(in the rows, 128 means zero)
The rows of A fall into a few groups, which share some directions, and each row is roughly a mix of its group's hidden directions.
A:
[[160 133 146  86 159 167 128 134 181 120]
 [133 172 144 122 138  99 118  59 108 123]
 [186 135 158 112 162 107 129 148 142  88]
 [108 142 124 134 101 156 130  75 139 186]
 [141 169 153 139 123 111 125  55 116 139]
 [164 115 150 131 127  94  90 162 120  76]
 [120 189 105 108 135 104  99  86 113 110]
 [124  95 127 129 123 148 200 137 139 168]
 [123 165 163 142 144  95 133  72  93 130]
 [ 98 149 108 172  98  95 149 121  79 131]
 [ 80 167 125 111 148 137  75 107 113 109]
 [172 122 121 132 134  98 121 158 123  61]
 [168 156 144  85 167 138 119 154 144  92]
 [132 128 164 113 152 160  97 115 194 123]
 [ 79 140 120 174 116 114 139 123  70 130]
 [140  62 129 136 129 141 180 160 124 131]
 [ 69 145 143 131  99 128 167  86 121 145]
 [107 106 108  99 115 155  99 192 152 131]
 [144 125  75 150 108  69 102 139 126 111]
 [ 81 108 141 145 104 160 145  82 132 165]
 [115  85 116 129 131 158 129 201 139 121]
 [177 120 138 104 164 104 121 145 152  77]
 [138  58 130 121 139 140 171 164 125 121]
 [130 189 166 111 126 147  86 157 135 133]
 [116 151 155 138 123 115 134  63 115 176]
 [ 95 154 128 128 105 164 166  83 113 163]
 [117 148 123 167  82  84 109 114  86 124]
 [ 96  71 126 179 148 131 134 126 137 161]
 [ 74 132 126 154 143 135  68  97 123 126]
 [149  94 142 147 139 101 112 176 106  78]
 [168 121 151 102 171 168 135 116 170 113]
 [ 90 170 117 149 142 114  79  85 128 141]
 [115 161 119 160 104  97 134  74  89 135]
 [ 98 169 108 120 155 128  83  93  93 142]
 [145 108 148 111 102 142  78 136 133  67]
 [ 92 127 105 153  93  85 128 109  86 158]
 [156 120 128  81 120 116 185 147 152  97]
 [ 95 157 156 140 134 165 170 112 132 176]
 [185 135 129 112 170 104 136 163 133  92]
 [140 158 143 147 138  99 132  58  98 116]
 [ 91 157 136 148 132 138  57 102 126 134]
 [179 132 136 142 135  69 136 156 109  98]
 [ 80 123 137 170 146 146 145 137 136 185]
 [106 136 144 131 127 174 168  77 143 162]
 [ 96 135 136 153 112 148 146  83 119 189]
 [ 79 128 108 154 102 155 127  97 140 179]
 [113 111 141  72 128 175 134 124  86 102]
 [170 113 151  97 169 158 136 135 173 112]
 [166 142 141  90 173 119 139 164 129  86]
 [ 83 118 127 166  86 142 124 164 109 164]
 [144 144 132  99 122 147 198 163 118 151]
 [ 82 100 129 137 116 181 129 102 131 170]
 [ 88 168 109 124 142 125  82  86 104 112]
 [102 132 125 137 107  57 161 123 108 102]
 [160 103  99 149 141  89  85 168 146 115]
 [143 114 120  79 124 139 201 134 135 139]
 [112 144 148 148 121  79 113  80  82 139]
 [ 90 138 125 143  87 154 116  75 145 161]
 [ 94 180 115 102 127 141  97  78 117 132]
 [111 153  93 125 101 151 163  98 150 177]
 [160  97 149  97 179 150 150 120 167 136]
 [140  91 138 113 159 118 174 165 159 162]
 [102 141 112 176  92 131 101 117 139 182]
 [138  55 112 160 144 129 151 134 106 152]
 [144 166 163 159 134 106 128  75  98 108]
 [115 173 118 117 120 120  72  78 126 111]
 [139 103 132 119 148 103  95 174 111  72]
 [ 92 165 134 119 125 170 170  98 125 164]
 [160 134 159 109 157  90 118 159 147  79]
 [161 147 128  92  74 144 136 112 123  80]
 [163 175 135 124  77 117 119 119 136  83]
 [ 91 194 137 163 125 118 104 114 144 144]
 [151  78 137 143 128 133 182 172 132 144]
 [158  97 123 110 111 126 202 148 136 115]
 [175 130 160  97 153 108 128 132 143  72]
 [ 80 163 143 121 118 161 164  93 132 160]
 [ 92 180 128 152 145 106  76 116 126 110]
 [173 134 150  92 163 113 144 146 125  77]
 [114 112  92 110 118 150 154 193 157 140]
 [148  91 127  87 157 138 175 164 120 152]
 [120 143 115  75 139 129  77  89 119  99]
 [ 95 145 103 151  96 164 158 109 132 176]
 [127  67 120 146 176 119 142 155 115 159]
 [103 119 104 167  90 151 104 105 127 180]
 [167 130 145  97 175 116 157 160 122  89]
 [169 128 145 123 160  81 138 167 128  88]
 [113 151 132 160 149  97  58 115 140 122]
 [149 167 114 123 119  91 159  67 129 143]
 [112 131  96 178 107  91 143 147  99 165]
 [102  95  98  94 143 178  92 129 153 124]
 [ 85 126 137 124 128 148 142  98 129 199]
 [ 99  80 132 172 168 127 133 157 124 158]
 [ 96 119 112 137 101 173 131  74 137 164]
 [113 101 113 117 123 175 128 192 157 136]
 [107 170 122 142 155 104  62 110 118 123]
 [ 95 137  86 134 100 159 153 101 136 177]
 [155 121 136 102  78 137 106 105 146  73]
 [ 77 146 166 105 133 173 111 122 160 143]
 [144 152 133 134 152  98 142  57 103 111]]

Here is one row from each group, named. Which group is each of the other rows in?
[171 137 156 120 159  89 118 167 143  90] : (18)
[163 114 141 126 145  75 107 139 108  75] : (87)
[156 144 125  72 108 129 187 134 142 111] : (23)

[165 111 164 113 167 166 149 141 171 126] : (87)
[ 85 153 118 100 144 178 100 159 139 151] : (18)
[116 176 137 127 155 114 154  67 104 127] : (87)
[124 118 176  89 142 181 116 104 152 112] : (18)
[137 150 171 133 143 118 119  56 117 147] : (87)
[106 198 146 114 124 112 105 130 162 101] : (23)
[ 93 185 172 102 139 152 138 127 152 136] : (18)
[152 112 149 148 145 109 101 153 102  63] : (87)
[160 109 127 150 122  77  79 155 142 103] : (18)
[157 106 122 114 140 118  72 179 121  98] : (18)
[175 122 139  98 152 101 119 151 128  71] : (18)
